One turn moves each row of this set onto another row. After a few examples, where does it send each row asked below?
z170: [ 11.2  -4.9 -10.8   4.3   3.0  -4.5  14.2  15.6 -27.8 -17.8   3.9   3.3
 -18.8   5.8  -4.8  -0.8  -6.8  17.0  16.4   2.0   0.6   6.9   9.4   3.6
   9.5  -2.0]
z785: [  1.5  -2.0 -29.1  -1.0  -5.6   1.1  -1.6 -21.1 -12.3  10.4  -0.7  -3.1
  -0.4   5.8 -21.4  10.9 -15.7  10.8   3.7  -0.2   6.1  10.9 -16.8  19.7
 -15.0  36.3]
z460: [  2.6 -13.3  -7.4 -22.8  -2.8  11.4  14.3 -17.4  -2.8 -15.4  -0.9  14.2
  -4.4   7.2  -9.4 -10.1 -29.8   9.3 -19.8  19.5   9.1   2.0  -4.5  10.3
  -0.2  14.9]
z956: [ -3.2 -16.2   7.4   2.8 -25.9  -7.1  23.9  -1.9   1.9 -13.5  12.4 -11.1
 -13.3   5.6  -0.6   1.3   1.5  15.3  23.6  -5.4   7.5 -10.5   6.8  14.8
   1.6  14.2]
z370: [-11.6   0.3  10.7 -11.6 -19.1  -0.5   0.6  -6.8  18.6  -7.2 -13.3 -16.1
   4.0  -1.9 -20.4   9.2 -18.6  17.3   6.7  -6.9  -2.2  21.4  10.7   8.9
  15.0  15.1]
z503: [  7.0 -13.6  -9.6 -11.7  -8.5  11.2   2.7  -4.1  23.7   7.3 -17.7 -11.9
  -1.8 -10.9 -13.8  -1.2 -15.6  -4.9 -13.8   0.4   5.5  17.5  -5.1   8.7
   7.8   7.2]
z447: [-10.7 -12.0  15.1  -4.1  -3.0  -0.2   6.2   5.7  -2.8  -5.0   7.3 -19.3
   6.7   3.4   2.2   6.4  -8.0   3.5   9.5 -16.7   6.4  11.8  12.6  -8.3
  11.4  13.2]
z522: [ -4.4  -7.4  -9.2  -7.7 -29.8 -17.6  14.0 -16.2   0.7 -13.0  17.3 -20.2
  -0.2  11.2  -5.9  16.0  -5.1  11.3  14.9 -10.9   3.9   7.8   0.5  23.2
 -12.2  18.5]
z649: [ 16.0   2.3   5.7   0.5  -6.4  13.7   3.3  16.7  23.5  12.0   5.4  -2.2
 -17.5  -3.2  -6.6  -4.0 -13.1   8.9   7.6 -13.7  10.8   9.7   4.0   2.1
  -7.0  30.6]
z713: [  7.9  16.9 -28.3  -7.9 -25.4   2.7  -7.3   1.9  -2.7  16.1  -3.8 -13.4
 -20.1   9.5  -1.6  20.1 -19.6  16.8   1.5  -1.5  -0.6  13.0   1.6  11.2
 -16.6   4.8]
z291: [  8.7  17.2 -14.5 -23.0 -22.8  22.8  19.4  -7.7   3.3  16.0  -7.2  12.3
   7.3   1.5  -6.1   6.9 -23.9  14.3  -4.5  -3.2  -1.8  18.7   1.8  -2.6
   6.6  12.2]
z213: [ 11.7   2.1 -19.9  -9.5 -14.7  -4.7   5.3 -11.0   1.8  -6.0   6.8  27.1
  -8.1 -16.5 -15.5  19.2  -2.9   0.4 -19.9   7.8  -0.8  -4.1  -6.2  13.9
  -3.1   4.6]
z719: [ -2.0   2.1 -22.1 -10.6  -3.3   5.3  -4.4  -9.6   1.0  22.6   0.2  -4.5
 -15.1   7.8 -20.5 -11.4  -8.7   5.2   4.3 -21.8  11.9  29.1   7.0   1.3
  -3.6  15.4]
z592: [  1.2   4.0 -29.3 -21.5 -12.4  11.8  -2.8 -23.1  -7.8 -12.4  19.5  16.8
 -12.6   4.3  -6.9  21.2 -15.3  -0.6   0.4 -21.9   8.4  -2.4   7.0   9.2
  -5.5  30.3]
z345: [  2.4  16.0 -40.9 -22.9 -11.8  -0.4  14.1   6.2  -7.2   4.1  -0.5  22.0
  -5.6  -0.4 -12.8  19.4 -12.9   5.6   0.6   1.1   7.1  13.8 -10.2  11.2
  11.7   8.8]
z310: [ -9.5 -10.3   2.0 -10.1  -5.2 -12.8  -1.1  -7.0 -10.1 -21.9  18.8  -6.9
  12.0  22.1   5.5  10.6 -20.0   2.5  -2.0  -7.4  -0.7   5.2  10.7  -0.5
   1.2  16.5]
z17: [  0.1  -4.9 -11.8  -8.3 -10.7  18.1   5.0   7.4  10.1  -3.0   2.6  22.0
  -4.9 -12.6 -15.6  10.6   6.6  -5.1  19.4 -22.9   9.5 -10.2   5.4  -1.0
   6.9  15.0]
z514: [  1.6   8.0  -8.6  -5.4 -17.8   9.4  11.9  19.1 -11.1   3.0  -3.6  17.7
 -14.4  10.3  -6.0   0.8 -12.3  26.7  15.2  16.1   4.3  -9.9   0.5   2.1
 -12.3  -2.6]
z7: [ 10.6   2.0  -3.7 -13.3  -8.7  -0.6 -10.3  -1.4   4.9  -7.8  22.6  19.2
  -1.1  20.4 -19.0  12.2 -21.3  13.9  -4.0  10.0   8.4   5.7  -2.6  14.8
 -18.0  31.9]
z751: [  7.8   1.2 -33.5  -9.8  -5.6  -0.8  -0.1   7.4 -11.4 -10.8  -2.3 -19.1
   2.7  14.0  -1.7  19.6  -3.3  19.2   7.0  -6.5  -2.6  25.7  18.7  18.2
  -1.7   7.6]
z446: [ 10.8  11.9   1.2 -11.5  -9.4  12.0  -3.6 -11.5   8.6  -6.6 -11.7  18.3
 -19.7   4.9 -12.1  16.2 -20.8   0.4  -7.6  11.1 -14.0  -7.0   5.5   1.2
   1.6  -5.0]
z210: [  5.0   9.2 -21.0 -12.8 -18.1  -1.8   3.8 -25.4  -0.9 -15.4  24.3   0.5
   7.9   0.2  15.3   1.6   1.2   3.0   3.9  -4.6  -3.0  -1.8   3.8  26.1
  -3.3  25.4]
z683: [ 10.0   5.8 -25.4 -24.4  -1.5  18.5   0.0   1.3   4.6 -12.7 -20.7   7.3
 -33.7  -2.9  -4.7  12.6  -9.8  17.2  10.3  -1.7   1.0  -9.0   9.2   0.7
   7.0   8.5]
z903: [  6.8  -1.8   6.7  -5.8 -13.4   6.4   0.1 -14.5  -1.3  -7.3  11.0  -3.0
  -3.2 -22.6  -5.5  -2.2  16.8   7.8  25.7  -4.1   3.2  -4.4  -2.2   8.1
   9.8  13.1]
z37: [ -7.2  -7.2 -15.4  -8.5   2.9   4.2  -7.4  -1.9   2.3  -5.5   3.5  26.5
 -12.1  29.8 -16.9 -15.0  -4.3   7.5   0.8   6.6   5.8  -5.6  17.4  10.0
  -4.9   8.0]
z426: [-13.8  -2.1 -20.4  -5.8 -13.1   6.0   2.0   0.7  -5.3 -12.5  10.6 -35.4
  -2.2   2.1  -7.4  -4.2  -1.5   2.5  17.0   3.3   0.6  26.1  -1.1   9.3
   3.6   9.9]
z490: [-10.2   5.0   4.9  -4.6 -14.6 -12.4  19.1  -9.2   2.9 -22.2   5.9   9.8
  -6.2  12.9  -2.5  -7.7 -37.4  10.4  -6.3   1.4  -5.2   5.3   7.7  11.5
  13.7  17.6]
z765: [  1.0 -11.2 -12.5  14.9   2.6  15.4   9.5   4.6   7.2   2.5 -15.1   7.3
 -13.0   3.9  -5.3  -8.8  -2.8   8.6  11.8   3.9   2.1 -20.2  -0.2  15.2
  -5.4  27.5]
z392: [ 17.2  -2.2 -20.3 -22.2 -18.2  24.2  14.2 -11.9   8.1   0.3  -8.7   6.3
  -9.2 -22.6  -1.2   3.8  -2.8  26.4  -7.7  -9.7   4.8  -1.9   9.4  -0.8
  -3.0  20.5]
z259: [-11.1  -9.1 -16.8  -1.4 -11.1   4.1   5.0   1.9 -11.5 -30.1  17.0 -14.0
  -9.5  16.1   1.0 -15.0  -7.4   5.8  13.9  17.8  -2.4   2.0   3.2   8.5
   7.6   9.3]

z7 moves to z37
z503 moves to z713
Where do these go?
z210 moves to z490
z426 moves to z522
z291 moves to z345

One turn moves each row of this set onto another row. After a few examples, where does it send each row asked below?
z989: [ -1.2  -1.5  -0.7  12.4  26.4  -1.0  11.0   7.0  13.8 -13.9   6.0  -1.0]
z832: [  7.2  17.9  21.3  -8.5  17.6   1.4  -7.2   2.9  14.8 -12.8   3.5   8.4]
z899: [-2.3  5.3 -2.3  2.0 -6.6  0.3 -6.3 30.4 19.5  4.8  5.6  1.7]
z988: [ -4.4   4.4  -7.5  23.3 -14.1  -8.0  -7.7  -0.7  17.7  -6.9  -4.7  12.0]
z986: [-1.1  4.3  0.6  5.4 -7.3 -3.8 -7.0 33.4 14.0  0.4  3.0  2.0]
z505: [-11.3  -2.7  -0.3  -8.4  -6.3 -16.2  -7.1  -7.9  12.4 -17.6  16.3 -22.3]
z255: [ -6.9  -2.3  -4.6 -12.7  -4.2   7.0 -19.0 -13.3 -11.9 -10.9   4.7   7.2]
z96: [ -6.4  -1.7  -0.4 -15.7  -5.4  10.5 -16.9 -12.7  -9.9 -18.3   3.1   5.0]
z976: [ -8.0   0.4  11.3  -4.1 -13.2  -3.6  -2.1 -20.4   7.9   5.3 -11.2 -18.0]
z324: [ -8.3   3.1   0.1  -9.5  -4.6 -14.7  -6.9  -7.2  12.2  -6.7  16.5 -27.9]
z838: [ -7.5  -5.3  18.9  -4.6 -12.0  -3.6  -4.0 -19.8  10.9   3.7 -11.4 -13.6]
z819: [ -1.4   4.0   2.5  13.2  25.8  -4.1   5.7   7.2  17.7 -15.0  10.2  -3.3]
z877: [ -5.1  -1.0  -0.4 -19.4  -2.5   5.7 -13.3 -13.3 -13.5 -11.9   3.7   6.7]
z83: [ 2.3  4.9 -1.4  7.5 -8.5  1.2 -3.7 29.0 17.2  3.9  5.0  8.3]
z690: [  6.5  -2.3  -0.2  12.1  25.3  -4.2   6.0   7.8  15.4 -16.1   6.6  -6.1]
z114: [  5.0  -5.5   4.5  -8.0 -11.1   5.8  16.0   3.9 -16.2  -5.8   0.9   4.0]
z619: [ 12.2  14.7  21.4  -9.7  12.8  -3.9 -14.9   8.1  14.1 -15.3   6.4   6.4]
z411: [  9.2  -6.2  11.3 -11.8 -15.8   7.3  15.3   5.3  -8.6 -10.0  -2.3   1.3]
z535: [ -6.9   1.4  18.3  -4.6  -7.4   0.0  -3.5 -18.9   6.9   7.6 -12.3 -16.6]
z650: [  0.4   2.5  -2.1  27.9 -12.8  -9.5  -4.0   0.3  12.2 -13.6  -8.8   6.3]

z899 moves to z255
z114 moves to z832
Where do these go?
z96 moves to z690
z976 moves to z83
z650 moves to z411

One turn moves each row of this set onto another row. After a few examples, where does it send each row asked below?
z734: [-14.1  -4.3 -12.8  10.4   6.7  29.4  -8.9  25.2  -6.4   5.8 -10.5   6.1
   4.9 -10.6 -15.4]
z569: [ -5.5  -6.9 -12.0   9.1  -7.7  15.4 -22.7  29.4   4.7  16.5 -14.0  -5.7
   7.2 -20.0  -4.5]
z524: [ -6.5   7.1  -6.9  -6.8   0.8 -17.1  12.9  -0.7 -23.7   4.0 -10.5   8.4
  -1.4  -9.7 -10.1]
z789: [-19.2  -4.6 -17.1  13.0   0.8  18.2 -13.2  26.3 -14.4   9.7 -12.2  -0.7
  -1.8 -16.9 -15.3]
z383: [ -8.7   3.1 -17.5  -2.0  -4.4  -5.6  21.4   2.4 -24.5  -0.6  -8.2   6.7
  -6.3  -4.6  -9.2]
z714: [ 13.0 -14.3  -9.9  15.0  -0.5   2.7  -0.1 -13.5 -20.0   5.5  12.3  -3.7
   0.4  -6.8  18.0]
z44: [ 16.3  -1.5  -7.4  -7.8 -20.2 -10.5   5.2   7.2   9.2  11.2 -10.8  -2.1
   9.2  -9.8  10.2]
z651: [ 18.1  -9.2  -7.8   7.5  11.3   3.5   4.0 -21.4 -15.2  19.0   7.6   0.2
  -1.8 -13.4   8.4]
z305: [ 16.7   0.2   2.2  -8.2 -10.4 -19.4  -2.9   0.6   2.3  14.3  -8.8   0.5
  11.8 -14.2   9.4]
z119: [  9.5  -9.0  -1.6  10.5   7.2  -8.5  -3.9 -16.3 -25.9   7.9   9.4   0.6
   2.1 -10.5  11.9]
z398: [ -0.2   5.3 -14.0  -6.7   8.3  -3.6  21.4  -8.4 -18.1  14.0  -9.5   8.4
  -7.6 -11.9 -13.6]
z220: [ -4.0 -12.2  -9.3  18.8   8.9  33.5 -18.5  17.5  -5.1   8.5  -0.5   1.2
   7.5 -11.5  -2.8]
z287: [ -6.8 -14.7 -12.8  22.4   3.2  22.8 -25.4  17.7 -11.0  13.4  -0.7  -6.5
   2.5 -18.1   0.3]
z493: [ 20.3   1.4  -5.8 -11.8  -4.8  -7.2   8.3  -4.4   9.2  24.0 -11.5   1.3
   5.7 -16.1   2.3]
z87: [ -2.2  -6.5  -8.0   7.9  -0.6  27.1 -16.6  27.1   8.9  11.0 -11.6   2.0
  11.8 -13.0  -6.2]

z651 moves to z493
z44 moves to z383
Where do these go?
z305 moves to z524
z220 moves to z87
z569 moves to z789

